Each row has a name. After each piece below comes the name of the row it's from, unless a question asks for something else. Each question is about the rows just above it. Places in a row count from 1.

[ 37   0 -10  -5   3  17  13   3   3  10  22 -15  10 -16  -2  -1   1 -16
 -10   9  21  -2  10  -8  27   7   1  22   5  -2   2   0 -14 -14   7 -25
   9   5 -19  14  -9   0  16  -2 -11 -21  23 -17  -7 -18] = Z_850
[-42  -5  10   7   1 -17  -7   2   2  -7 -10  10 -17   9   2  -4  -6  21
   9 -11 -22  -3  -1   8 -27  -2  -2 -20  -3   3  -6  -7  16  17   1  20
 -22 -17  13 -16   9  -3 -12   7  10  27 -22  15   5  22] = Z_26
[ 88   3 -21 -22   1  37  18   5  -7  23  32 -20  20 -18  -8  11  18 -39
 -33  25  54  14   7 -13  61  11   6  41   8 -10  12   7 -30 -23   2 -57
  40  19 -26  35 -21   9  37 -12 -27 -59  59 -31 -12 -56] = Z_161
[ 18   1  -4  -4   2   8   3   4  -2   4   4  -3   3  -3  -4   2   4 -10
  -4   5  13  -1   0  -2  14   4   3   8   1  -3   3   3  -6  -6  -1 -10
  10   5  -7   9  -4   1   5  -4 -11 -15  11  -6  -4 -13] = Z_51
[-20   1   2   8   1 -13  -3  -4  -4  -6  -2   5  -4   6   3  -2  -5   3
  10  -3  -9  -7  -1  -5 -13   0 -10 -14  -3  -1   1  -2   6   6   1   6
 -15 -10  11  -8   1  -1  -6   3   7   8 -13  13   6  18] = Z_533
[-16   1   7  10  -3  -6   0   3   3  -7 -12   5 -15  -1  -7  -3  -6   6
   6  -5  -8 -13  -7  -3  -8  -6  -3  -3   9   1  -2   2   0   5  -1   7
  -2  -4  -2   1  -1  -1   0  -4   8   7  -5   3   4   8] = Z_69
[ 36   4  -7 -15   0  17   8   5  -4  11  21 -16  22  -7  -2  10  11 -19
 -10  16  21  13  10  -2  32   0   1  23   6  -5   3   7 -17 -13  -1 -28
  19   2  -8   9 -12   4  21  26  -4 -23  29 -15  -9 -23] = Z_106
[-23   3   4  10  -2  -9  -2  -1   1  -5  -1   1 -14  -2   2  -2  -6   7
   0   2  -3   4  -4  -1 -12   2  -2  -4  -6   7  -5  -5  11   7   5   9
 -12  -1   8  -2   6   1  -5   0   6   7 -12   5   0  19] = Z_545
[ 35  -7 -14  -9  -3  18   9   3   0   0  -5 -15   5  -4  -2  -2  -2 -12
 -15   7  21   4   1  -1  22  12   4  21   5   2  -2  13 -15 -14  -2 -29
  26   6 -14  13  -5   9  15  -2  -5 -31  18   1  -8 -15] = Z_945
[ 23   2 -10  -6   1   8   3   1  -2   4   3  -8   5  -9  -2   3   4 -10
 -11   5  13  -6   1  -4  16   4   3  12   3  -1   2   2  -7  -6   1 -14
  13   7  -9   2  -7   1   9  -3  -3 -17  18  -8  -4 -17] = Z_960
[-19  -1   2   3  -1  -6  -3  -2   2  -4 -11   4  -9   6   2  -2  -3   6
   4  -6  -9 -11  -2   3 -11  -1  -2  -9  -2  -2  -3  -3   7   4  -2  12
  -7  -2   5  -6   5  -3  -6   2   3  11 -12   7   2  15] = Z_734
[-1 -1  2 -1  0 -2  0  1  1 -7  2  2  3  6  4  0 -1 -1  1 -3 -2 -4 -3 -1
 -3 -4 -4 -3 -9  0  3  3  2 -1 -1  1 -4 -1  4  3  4  0  2 -3 -6  0 -1  2
  1  3] = Z_383
Where in the named rows is [25]? : Z_161, 20
Number of entries in [ 18   1  -4  -4   2   8   3   4  -2   4   4  -3   3  -3  -4   2   4 -10
  -4   5  13  -1]: : 22
Count the entries of [ 37   0 -10  -5   3  17  13   3   3  10  22 -15  10 -16  -2  -1   1 -16
 -10   9  21  -2  10  -8  27   7]: : 26

[-53 -11  24 -10 -53  19]  Z_960
[ -5  19  48  -7 -36 -78]  Z_545
[ 17  92 -89  18 -27  -3]  Z_850
Where in the named rows is [17]? : Z_850, 1
Number of entries in [ 17  92 -89]: : 3
How many entries does [ -5  19  48  -7 -36] have? : 5
How many entries does [-5 19 48] have? : 3
Row and place of [92] in the named rows: : Z_850, 2

[ 25  20  19 -25  -9   2 -26 -23   2  24  -6  -8  21  -1  21  -1   2  13
 -24  -4   1  19 -12] -> Z_383
[-1  0  0  0  0  0  0 -1  0  0  1  0  0  1  0  1  0  0 -1  0  1  1  0] -> Z_545
[-25 -20 -19  24   7   0  25  23   0 -23   4   6 -20  -1 -20  -1  -1 -12
  23   2  -2 -19  13] -> Z_734
[ -8 -18 -19   7 -64  75   6  21  74  -5 -62 -57 -15 -59  22 -63  68  55
  16 -54 -48 -19 -47] -> Z_106
[-48] is at row and place : Z_106, 21
Count the entries of [-25 -20 -19  24   7   0  25  23   0 -23   4   6 -20  -1 -20  -1  -1 -12
  23   2  -2 -19  13]: : 23

[ 13  -3   8  16   9  39  22 -18  25 -23 -18   3  43  -6  36 -27 -17  -2
  50] = Z_960
[ 40 -50  52  -8 -36  34 -55   3   5  52  18 -20 -56 -17  30 -10  40  51
  20] = Z_26
[-78 -40  40  47 -39   4 -57  20 -47 -29  12  11   8  34 -42  73 -20  63
  59] = Z_51
[ 27 -44  20  68  20  48  -2  -3  20  50  -3 -29 -40  -9  67 -18  14  62
  54] = Z_945
[-51  25 -29   7  21 -36  22  -2  -8 -36  -2  14  23  31 -21  23 -23  -3
 -34] = Z_383
[-51  25  -9   7  21 -36  22  -2  -8 -36  -2  14  23  31 -21  23  27  18
   2] = Z_850
How many entries does [ 13  -3   8  16   9  39  22 -18  25 -23 -18   3  43] have? : 13
Row and place of [63] in the named rows: : Z_51, 18
Where in the named rows is [67]? : Z_945, 15
Count the entries of [13 -3  8 16  9]: : 5
[62] is at row and place : Z_945, 18
[51] is at row and place : Z_26, 18

[-38   6 -34  -7 -12  73 -45  34  24  21 -62  -5  39  37  56 -50  48 -23
   5  36 -11   3 -48 -56  -9   1  50  11   4  39  38 -10   1   6  55  61
 -48 -26] : Z_26
[-15  48 -17 -13 -26  83 -26  49  46  26  -6 -53  51  55  78 -21  10 -27
 -62  65   7 -20 -30 -60  23  50  37  13 -44  34  16   8  10  13  14  47
 -48 -26] : Z_945
[-15  48 -17 -13 -26  83 -26 -20  46  26  -6 -53  51  55  78 -21  10 -27
 -62  65   7 -20 -30 -60  23  50  51  13 -44  34  16   8  10  13  14  47
 -15 -34] : Z_850
Number of entries in [-38   6 -34  -7 -12  73 -45  34  24  21 -62  -5  39  37  56 -50  48 -23
   5  36 -11   3 -48 -56  -9   1  50  11   4  39]: : 30
How many entries does [-15  48 -17 -13 -26  83] have? : 6
find: [-38   6 -34  -7 -12  73 -45  34  24  21 -62  -5  39  37  56 -50  48 -23
   5  36 -11   3 -48 -56  -9   1  50  11   4  39  38 -10   1   6  55  61
 -48 -26] : Z_26
Which row holds [-15  48 -17 -13 -26  83 -26  49  46  26  -6 -53  51  55  78 -21  10 -27
 -62  65   7 -20 -30 -60  23  50  37  13 -44  34  16   8  10  13  14  47
 -48 -26]? : Z_945
[-15  48 -17 -13 -26  83 -26 -20  46  26  -6 -53  51  55  78 -21  10 -27
 -62  65   7 -20 -30 -60  23  50  51  13 -44  34  16   8  10  13  14  47
 -15 -34] is in which row? : Z_850

[-15 -13   4   6] = Z_533
[ 25 -17 -11 -52] = Z_545
[ -3 -46  22 -58] = Z_69
[-17  50 -22  72] = Z_106
[  6 -46  22 -58] = Z_26
[  7  -3 -11 -18] = Z_734
[ 7 17 15  6] = Z_850
Count the entries of [ 7 17 15  6]: : 4
Number of entries in [-17]: : 1

[ 14  -9  15   9  10   4  10  40 -25 -80 -40 -46]  Z_69
[ 14  15  15   9  49   4   7   6  20 -45  39  10]  Z_545
[ 14  -9  15   9  49   4  10  -6   5 -32 -16 -32]  Z_383
Row and place of [40] in the named rows: : Z_69, 8
Row and place of [-45] in the named rows: : Z_545, 10
[39] is at row and place : Z_545, 11
Row and place of [-46] in the named rows: : Z_69, 12
Where in the named rows is [-40]? : Z_69, 11
Where in the named rows is [5]? : Z_383, 9

[-43 -25 -17  20   6  34]  Z_383
[ 62  12  34 -31  13  45]  Z_161
[-84 -19 -73  49 -22  79]  Z_106
[ 62  12  34 -31   4 -42]  Z_545
[ -4  22  24  11 -28 -26]  Z_26
[ 40 -10 -29 -21   9  -4]  Z_960
[ -6  39   5  24 -34 -24]  Z_69
[ -5  25 -10  15 -53 -17]  Z_850
[ 58  16  60 -27  -1 -59]  Z_51
[ 48  21   1 -16 -35 -44]  Z_945
How many entries does [62] have? : 1
Row and place of [6] in the named rows: : Z_383, 5
Row and place of [40] in the named rows: : Z_960, 1
[-28] is at row and place : Z_26, 5
Row and place of [-16] in the named rows: : Z_945, 4
Count the entries of [-84 -19 -73  49 -22  79]: : 6
Where in the named rows is [-84]? : Z_106, 1

[ 10  -6  -9   2   1  -8   8  -7   7  -6  -3  23   1  -7  -3  -9 -23  -4
  -1   5 -10   7   4 -12   0   9  -9  -7   6  -7   7  -7   7   5  -4  -7
  -1 -20   2  -1   9   0  -7   4   2  -4   0  -5   0   5  11   5   6  -9
   1   8   4  10   2  -4 -75  -2 -10  19] -> Z_69
[ 10  -6  -9   2   1  -8   7  -7   7  -6  -3  23   1  -7  -3  -9 -23  -4
  -1   5 -10   7   4 -12   0   9  -9  -7   6  -7   7  -7   7   5  -4  -7
  -1 -20   2  -1   9   0  -7   4   2  -4   0  -5   0   5  11   5   6  -9
   1   8   4  10   2  -4 -75  -2 -12  19] -> Z_734
[ 12  13  25  -9  15  23  15  14   2  13   8  20  -8  19  11  11  10   8
  18 -10  -1   2  -8  17  22  21  -5   4   7 -17   1  29   2  -8  -7 -13
  -3  11   8  -2  -1  -2 -17   7  -1   9  -3  -1 -28   5   1   1  -1 -14
   4   9  13   4 -11   5 -77  -2 -10  19] -> Z_26
Where do [ 10  -6  -9   2   1  -8   8  -7   7  -6  -3  23   1  -7  -3  -9 -23  -4
  -1   5 -10   7   4 -12   0   9  -9  -7   6  -7   7  -7   7   5  -4  -7
  -1 -20   2  -1   9   0  -7   4   2  -4   0  -5   0   5  11   5   6  -9
   1   8   4  10   2  -4 -75  -2 -10  19] appear? : Z_69
Row and place of [-14] in the named rows: : Z_26, 54
Number of entries in [ 12  13  25  -9  15  23  15  14   2  13   8  20  -8  19  11  11  10   8
  18 -10  -1   2  -8  17  22  21  -5   4   7 -17   1  29   2  -8  -7 -13
  -3  11   8  -2  -1  -2 -17   7  -1   9  -3  -1 -28   5   1   1  -1 -14
   4   9  13   4 -11   5 -77  -2 -10  19]: : 64
Number of entries in [ 12  13  25  -9  15  23  15  14   2  13   8  20  -8  19  11  11  10   8
  18 -10  -1   2  -8  17  22  21  -5   4   7]: : 29

[ -3  19 -65   7  56  44   7  31 -27  -7  32   3  -5  12] = Z_533
[ -7  -4  58 -34 -33   5 -15  15  14  19 -16   3 -16 -17] = Z_26
[ -3  19 -65   7  56  44   7  -8 -27  -7  32   3  18  12] = Z_161
How many entries does [ -7  -4  58 -34 -33   5 -15  15] have? : 8
[-4] is at row and place : Z_26, 2
Where in the named rows is [5]? : Z_26, 6
How many entries does [ -7  -4  58 -34] have? : 4
How many entries does [ -7  -4  58 -34 -33   5 -15  15  14  19 -16   3 -16] have? : 13
Count the entries of [ -3  19 -65   7  56]: : 5

[ 2 39 -3 46] = Z_51
[-30 -27 -33  83] = Z_26
[ -4  23 -52  17] = Z_734
[ -4  37 -90  23] = Z_383
[ -4 -44 -95  -3] = Z_850
[  3 -44 -95  -3] = Z_945
Count the entries of [ 2 39]: : 2
Number of entries in [-4 23]: : 2
Where in the named rows is [83]? : Z_26, 4
Where in the named rows is [37]? : Z_383, 2

